[164 124 135 126 137 131 136 171 177 130 143 162 131 151 133 137 141] : P
[125 143 152 140 164 164 100 129  62  98 114 128 155 162 165 106 128] : G
[119 190 106 201  95 137  95 117 102  86 143 120 136 123 142 115 149] : A
[118 124 127  99 132 171 105 122 122 107 111 122 157 179 167 124 115] : V
[126 174 115 176 122 119 144 130 151 147 141 125 117  82 116 142 136] : S
[168  68 132  52 134 159 123 176 153 128 128 170 155 128 156 125 119] : E
[118 107 127  99 132 171 105 122 122 135 125 118 158  93 172 126 126] : Y
[174 130 122 151 144 141 147 126 176 119 115 139 125 166 188 132 126] : T
which: [118 107 127  99 132 171 105 122 122 135 125 118 158  93 172 126 126] -> Y
both V E:  -> [132]
next: [126 174 115 176 122 119 144 130 151 147 141] -> [125 117]
diff S: [126 174 115 176 122 119 144 130 151 147 142 125 117  82 116 142 136] -> 10, [141]

[136 140  90 146 107 144 106 121 105 116 113 132 134 140 113  90 103 152
 153 159 144 130 133 140 118 104 139 128 118 100 123 129 164 126 166 116
 111 144 125 109 122 148 125 171 125 100 155 135 122 122 138] = bizif
[113  99 108 115 136 131 119 125 163 155 137  95  84 103 168 168 144 146
 142 100 143 142 168 143 119 101 138 128 129 199 134 110  99 126 129 127
 155 146 111 129  84 111 164  61 121 137 128 136 157 127 106] = Kibov
[151 133  82 140  90 151 115 114 105 125 100 112 131 145  93  85 105 145
 166 150 159 140 132 120 128  90 144 132 104  95 112 150 197 137 132  93
 106 135 111  81 128 148 127 195 126 102 138 109 121 122 132] = bok
[135 109  97 133 119 136 121 123 134 142 113 113 126 129 115 118 113 131
 151 123 153 137 141 111 143  90 146 126 117 127 102 156 146 140 167 105
 125 116  92  95 124 110 133 143 122 128 126 154 119 124 127] = pedus
[125 176 173  86 117 147 139 107 122  95 138 122 125 145 141 142 163 131
 105 137 115 164 101 149  96 149  89 113 129 111 174  88 134  84  36 143
 124 156 165 147 120 216 129 141 134 108 101  89 155  96 121] = toras
diff bok: [151 133  82 140  90 151 115 114 105 125 100 112 131 145  93  85 105 145
 166 150 159 140 132 120 128  89 144 132 104  95 112 150 197 137 132  93
 106 135 111  81 128 148 127 195 126 102 138 109 121 122 132] -> 25, [90]
which: [135 109  97 133 119 136 121 123 134 142 113 113 126 129 115 118 113 131
 151 123 153 137 141 111 143  90 146 126 117 127 102 156 146 140 167 105
 125 116  92  95 124 110 133 143 122 128 126 154 119 124 127] -> pedus
which: [125 176 173  86 117 147 139 107 122  95 138 122 125 145 141 142 163 131
 105 137 115 164 101 149  96 149  89 113 129 111 174  88 134  84  36 143
 124 156 165 147 120 216 129 141 134 108 101  89 155  96 121] -> toras

[136 103 117 113 129 129 148 157 137 108 130 103 135  82 135 123 108  88
 100 100 138 129 124 150 100  99 152 118 142]  U
[ 68 224 138 113 129 129 148 157 137 108 130 103 135  82 135 123 108  88
 119 100 138 129 124 113 140 129  96 166 142]  L
[141 138  62 134  90  71 224 138  74 176 134  64 151  75 119  83 153  37
 138  89  77 133 138 152 111 108 177  90 142]  F
which: [141 138  62 134  90  71 224 138  74 176 134  64 151  75 119  83 153  37
 138  89  77 133 138 152 111 108 177  90 142] -> F
next: [ 71 224 138] -> [ 74 176]
which: [ 68 224 138 113 129 129 148 157 137 108 130 103 135  82 135 123 108  88
 119 100 138 129 124 113 140 129  96 166 142] -> L
diff U: [136 103 117 113 129 129 147 157 137 108 130 103 135  82 135 123 108  88
 100 100 138 129 124 150 100  99 152 118 142] -> 6, [148]

[155 103 121 130  96 110  91 126 116  80 138 182 176 153 188 108] = mefe
[133 116  80 126 130 121 110 103 138  96  91 137 127 128 132 123] = miti
[140 117 125 128 113 120  91 126 118 107 132 152 149 138 154 119] = Midiz
[146 111 123 129 107 116  91 127 117  97 135 164 159 144 167 114] = pesu
[154 104 122 129  97 110  91 125 116  84 138 178 173 150 184 108] = bap
[171 109 197 165 141 113  91 127 121  90 173 217 120 120 170  80] = molo
next: [103 121 130  96 110  91 126 116  80 138] -> [182 176]
succ: [155] -> [103]
diff bap: [154 104 122 129  97 110  92 125 116  84 138 178 173 150 184 108] -> 6, [91]
next: [111 123 129 107 116  91 127 117  97 135] -> [164 159]

[131 114 110 148 133 118 132 123 101 134 119 139 110 123 127 115 130 123
 163 130 124 139 116 117 139 143 137 120 132 146 146 142 107 139  87] -> Robof
[141 129 108 135 144 119 115 100 119 138 111 125 114 100 120 131 116 130
 132 162 128 134 122 104 113 114 154 119 125 127 141 121 142 132 121] -> mep
[118 147  95 128 186  95 140  94 131 151 119  75 179  94 147 131 106  76
  99 102  80 120 139  53 171 225 142 107 138  75  88 143 138 157 104] -> Sesa
[116 118 129 122 143 133 122 125 116 134 131 130 126 125 114 140 118 132
 115 145 116 140 123 138 132 125 133 129 124 124 142 134 124 120 131] -> vot
[150  94 162 141 127 119 160 130  71 124 118 182 109 130 114 142 155 155
  69 105 155 160 162  90  88 156 129 126 144 135  88 110 149  95 116] -> zul
[132 115 126 130 141 135 141 140 111 142 142 120 123 140 134 110 122 121
 115 140 137 144 130 111 146 128 139 122 120 126 120 122 145 137 126] -> Nom
[139 134 110 134 134 127 137 141 128 114 133 111 131 141 105 136 109 117
 133 126 120 128 126 125 131 102 109 131 139 125 130 131 136 129 121] -> vil
[131 138 133 120 133 140 134 119 133 125 134 135 129 119 120 131 105 124
 145 143 130 123 121 128 130 132 121 131 137 129 115 121 120 128 129] -> ruvi
[124 137 124 122 139 128 131 136  97 133 124 137 141 136 120 135 134 137
 137 125 118 144 124 113 128 119 120 124 107 118 132 120 136 132 141] -> nes
[119 140 142 122 132 111 132 121 103 116 135 122 129 121 130 120 129 116
 129 123 121 133 140 116 133 128 123 139 112 116 124 115 112 124 121] -> Zafes
[118 122 132 128 145 124 131 116 104 118 122 134 121 116 127 139 128 136
 130 121 125 132 132 135 120 125 128 140 133 140 122 141 125 111 119] -> tadiv
[128 126 126 139 135 127 131 137 119 139 122 129 119 137 105 129 116 127
 137 126 134 129 121 128 110 125 133 147 136 127 118 124 129 113 109] -> batin
diff Nom: [132 115 126 130 141 135 141 140 111 142 142 120 123 140 134 110 122 121
 115 140 137 144 130 111 146 128 139 122 120 126 121 122 145 137 126] -> 30, [120]
which: [119 140 142 122 132 111 132 121 103 116 135 122 129 121 130 120 129 116
 129 123 121 133 140 116 133 128 123 139 112 116 124 115 112 124 121] -> Zafes
next: [110 134] -> [134 127]
which: [139 134 110 134 134 127 137 141 128 114 133 111 131 141 105 136 109 117
 133 126 120 128 126 125 131 102 109 131 139 125 130 131 136 129 121] -> vil
succ: [90] -> [88]

[ 97  89 151 172  83  98 161 117 113  77] : vin
[187 127 137 160  73  87  94 190  63 150] : dipe
[ 73 157  84 168  97  71 165 108 140 164] : Famo
[124 138 168 178 157 166 127 124 119  76] : gev
[143 197  96 151 141 115  85 114 145 143] : kupup
[181 111 105  95 189  85 157  96  43 136] : fafef
[175 145 151 107  78 185 164  71  94 147] : duvug
[ 73  72  99 150 110 185 126 136  81 175] : Gunif
[121 111 113  52 104 108 151 163 144 126] : nam
succ: [165] -> [108]
succ: [87] -> [94]
succ: [190] -> [63]

[113 208 131 129] -> rigop
[ 75 205  80  98] -> leza
[ 80 128  82  98] -> nez
[106 202 128 113] -> Pur
[ 85 188  88  83] -> kura
[ 83 219  82 111] -> nobi
[121 205  83 128] -> seduk
diff rigop: [112 208 131 129] -> 0, [113]
succ: [106] -> [202]
both nobi seduk:  -> [83]
succ: [131] -> [129]

[161 195 142 140 145] -> lugil
[159 120 190 191  98] -> dugil
[112 143  27 163 134] -> suvo
[189 209 113 119 151] -> fiz
[ 45 113 206 148 113] -> Gepel
[114 165 125 165 165] -> gafo
[202  76 184  95 123] -> goso
[214 130 146  56 131] -> Gora
[143 218 120 115 107] -> zeked
[113  78 128 108 112] -> Fut
next: [120 190] -> [191  98]
succ: [191] -> [98]
again gafo:  -> [165]
succ: [108] -> [112]
both suvo zeked:  -> [143]
both Gepel Fut:  -> [113]

